[[-51 -45  65 -55 -70 -53 -69 -58  16]
 [ 69 -68 -33  51  66  34  42 -44 -11]
 [ 60 -57  58  -1 -62  61 -64  35  43]
 [ 29 -27 -10 -44 -35  27 -16 -17  50]
 [ 23 -73  52  74   9 -55  37 -71 -10]
 [  9   6  74 -47 -74 -65  71 -17  13]
 [-38 -45 -14 -30  31 -26 -52  40  18]
 [ 35  65  12  46 -27 -39 -34 -73 -34]
 [-50 -18 -31  66 -62  26 -70 -42  57]]
->
[[-51 -45  65 -55 -70 -53 -69 -58  16]
 [ 60 -57  58  -1 -62  61 -64  35  43]
 [ 23 -73  52  74   9 -55  37 -71 -10]
 [-38 -45 -14 -30  31 -26 -52  40  18]
 [-50 -18 -31  66 -62  26 -70 -42  57]]

[[ 57  -8 -42]
 [-20 -16  30]
 [-21  73 -30]
 [ 12  19 -32]
 [ 49   5 -32]
 [-34  55 -48]
 [-51   2  31]
 [-45   4  30]]
->
[[ 57  -8 -42]
 [-21  73 -30]
 [ 49   5 -32]
 [-51   2  31]]

[[-32  27]
 [  4  -5]
 [-46  30]
 [-26  27]
 [  4 -44]
 [ 87 -11]
 [ 73 -10]
 [-11  36]
 [ 23 -24]]
->
[[-32  27]
 [-46  30]
 [  4 -44]
 [ 73 -10]
 [ 23 -24]]

[[34 28 41 36 35 32 38 36 34]
 [35 35 34 41 30 42 33 40 35]
 [28 28 39 46 34 38 33 38 39]
 [34 45 21 18 22 26 28 28 16]
 [30 37 29 33 41 39 34 40 33]
 [29 25 37 49 27 49 32 42 38]
 [35 30 34 27 40 25 31 25 24]
 [28 38 17 18 30 28 21 30 19]
 [31 27 35 69 32 42 33 51 52]]
->
[[34 28 41 36 35 32 38 36 34]
 [28 28 39 46 34 38 33 38 39]
 [30 37 29 33 41 39 34 40 33]
 [35 30 34 27 40 25 31 25 24]
 [31 27 35 69 32 42 33 51 52]]

[[-28  -1 -30 -37  14  -3  -4]
 [ 27 -65 -78  49 -41 -15 -21]
 [ -5  -6  14 -10  24  17   9]
 [-18   7  -3  17  10   8  19]
 [-18   3   5 -10   3 -19  23]
 [ 27  45  23 -86  -4   6  23]]
->
[[-28  -1 -30 -37  14  -3  -4]
 [ -5  -6  14 -10  24  17   9]
 [-18   3   5 -10   3 -19  23]]

[[-46 -46  47 -47  44 -38 -44 -48 -38  63]
 [ 13 -16 -33 -45  16  65  -6 -37  69  64]
 [-22 -27  21 -33  29  -4 -25 -32  -3  52]
 [ 60  50 -49  52 -25  84  50  50  88 -15]]
->
[[-46 -46  47 -47  44 -38 -44 -48 -38  63]
 [-22 -27  21 -33  29  -4 -25 -32  -3  52]]

[[ 53 -72 -20]
 [ -6  34 -19]
 [-33  22  33]
 [-33  21  33]
 [ 48 -60 -23]]
->
[[ 53 -72 -20]
 [-33  22  33]
 [ 48 -60 -23]]

[[-42 -28 -16  58 -10  18 -66 -22 -11 -57   6   4  57 -55  33   6]
 [-30 -28 -33  29 -27  34 -28 -33 -25 -24  32  32  31 -26  13 -25]]
->
[[-42 -28 -16  58 -10  18 -66 -22 -11 -57   6   4  57 -55  33   6]]
